In the rows, 128 means zero.
The rows below fall into families. The same turns and mirrors carry the whole set onto itself and the rows of a family onto each other. For each named row, which other rows are in its family? Write them in the order they are listed.
These 30 rows form 5 families of 6 rows each.
Fot: [100 143 117 146  86 142 157 155  85 119 129 150 127 164  99 127 142 105
 115 130 130 132 113 119]
kufav: [134 135 120 147  84 144 123 133 116 106 142 131 113 130  95 111 122 116
 135 143 128 124 104 131]
suri: [134 137 110 105 127 164 143 155 107 141 157 122 146 137 110 160 129 146
 126 132 116 127 142 129]
murig: [116 141  99 153  89 134 156 165  94 127 142 154 115 152  92 121 145 110
 112 116 129 135 120 124]
gevu: [113 126 126 133 128 152 144 143 113 135 151 147 108 176 102 160 150 154
 109 121 115 133 124 127]
leke: [114 133 133 120 130 148 157 147 120 147 153 140 135 175  94 146 147 145
 109 131 106 134 124 129]
tepip: [126 127 130 130 102 155 139 166  91 104 121 131 132 129  94 140 113  99
 128 106 104 123 130 124]
rusuf: [130 148 111 108 127 166 141 157 107 148 154 137 134 126  98 157 132 138
 124 135 101 117 147 128]
Gegor: [129 144 124 164  88 148 122 138 100 103 138 131 115 125 106 113 125 121
 136 134 135 122 118 130]
bezes: [108 135 119 165  99 146 155 139  88 111 127 150 112 152  86 122 133 107
 108 132 118 133 115 119]
Lem: [119 135 116 123 130 149 140 141 125 145 151 149 131 175  94 152 141 151
 105 123 126 143 118 122]
mog: [131 130 128 106 126 158 139 168 122 144 146 124 133 131 112 161 121 153
 133 124 120 120 127 128]
Pugo: [126 133 122 159  88 145 124 158  95 120 126 134 115 114 108 124 115 115
 132 139 140 115 113 122]
potu: [127 128 117 111 130 166 143 161 110 149 144 136 136 136 105 167 145 136
 141 144 117 125 146 127]
pab: [127 134 118 148  89 141 123 148 108  97 119 131 107 132 113 110 132 121
 134 141 123 122 110 122]
gekid: [119 130 123 135 116 167 128 130 117 163 138 128 116 135 102 143 140 157
 120 157 124 137 112 129]
Tonep: [117 137 110 140  92 131 146 155  86 128 126 167 110 155  97 123 131  99
 115 128 128 135 121 116]
fini: [134 127 116 135 109 164 155 158 104 106 122 138 142 119 107 133 112  94
 117 116 115 126 125 125]
dipi: [129 138 145 137 118 174 128 145 127 154 130 128 122 150 116 133 136 153
 123 152 115 128 127 145]
Vozi: [132 133 134 149 126 166 123 138 131 160 137 134 135 139 113 126 137 153
 125 140 119 112 114 139]
tuval: [122 140 125  93 124 170 145 157 109 140 144 133 137 133 116 159 136 140
 125 136 118 111 138 114]
mude: [108 151 111 157  94 142 149 150  95 117 130 161 121 151  87 120 137 107
 109 114 134 133 124 112]
maso: [108 135 121 120 119 146 145 139 135 144 138 153 114 175  95 158 136 154
 122 126 119 128 127 126]
nelug: [145 121 117 140 105 156 153 159  89 106 118 131 133 141  98 134 116  94
 130 123 113 112 128 122]
dala: [108 145 111 133 130 153 143 150 128 130 154 155 122 173  96 159 132 154
 115 136 123 137 112 128]
bafev: [129 137 130 130 106 136 151 166 101  95 135 140 134 132  96 129 125  98
 126 115 114 108 129 110]
rim: [128 139 128 133 121 171 119 134 121 159 139 124 128 139 111 123 136 164
 124 136 121 133 116 138]
seb: [136 130 130 154  83 142 121 132 105 112 128 132 108 123 111 129 139 115
 133 134 133 118 107 118]
ruka: [115 122 137 134 114 169 108 142 114 162 136 124 127 149 101 131 129 152
 126 149 122 119 117 139]
Nedu: [131 131 119 142 108 151 141 156  98 100 132 137 148 126  95 139 114  93
 123 117 122 118 137 120]

Same family as nelug: potu, pab, Tonep, dipi, maso
Same family as Vozi: kufav, murig, rusuf, fini, dala
Same family as ruka: Fot, gevu, tepip, tuval, seb

The rows below fall into families. The same turns and mirrors carry the whole set onto itself and the rows of a family onto each other. For each named row, which other rows are in its family? Write them in the order they are listed.
These 28 rows form 7 families of 4 rows each.
mekuf: [148  97 145 125 147 129 149 170]
Zon: [153 126 145 139 157 139 108 130]
pinuv: [128  94 140 145 133 135 129 124]
bulu: [141  88 142 136 143 132 112 123]
repu: [146 129 134 144 158 101 148 152]
Pomeg: [150 130 146 140 162 139 114 127]
Daf: [140  86 158 139 154 123 152 131]
Rikid: [154 120 132 125 168 109 152 153]
rif: [142  97 141 146 141 140 112 123]
Guv: [144 124 110 140 156 115 119 143]
lipip: [133  93 151 132 136 131 116 124]
Vofus: [155 131 136 135 165 114 131 164]
sasof: [148 129 121 130 162 128 119 124]
lat: [139 133 133 147 154 127 129 118]
sona: [145  80 154 140 142 123 145 152]
nud: [147 130 134 122 160 106 147 154]
puvo: [138  90 153 133 142 150 128 134]
lud: [154 119 135 134 161 113 157 162]
muves: [144  91 159 133 143 147 127 136]
gemir: [147  80 153 130 150 113 145 152]
nevu: [151 136 122 140 161 130 124 132]
tifik: [139 109 122 127 158 121 162 152]
vafu: [144 101 147 153 153 118 109 122]
tif: [135  90 142 142 137 110 149 158]
Kile: [144  92 142 127 146 126 145 172]
Vezi: [141 134 131 130 154 125 115 123]
Pema: [139  89 154 125 142 111 148 155]
tis: [158 133 131 131 161 121 130 163]

Same family as Guv: Daf, tifik, vafu
Same family as mekuf: Zon, muves, tis
Same family as Vezi: lipip, nud, Pema
Same family as rif: sona, lud, nevu
Same family as tif: pinuv, repu, lat

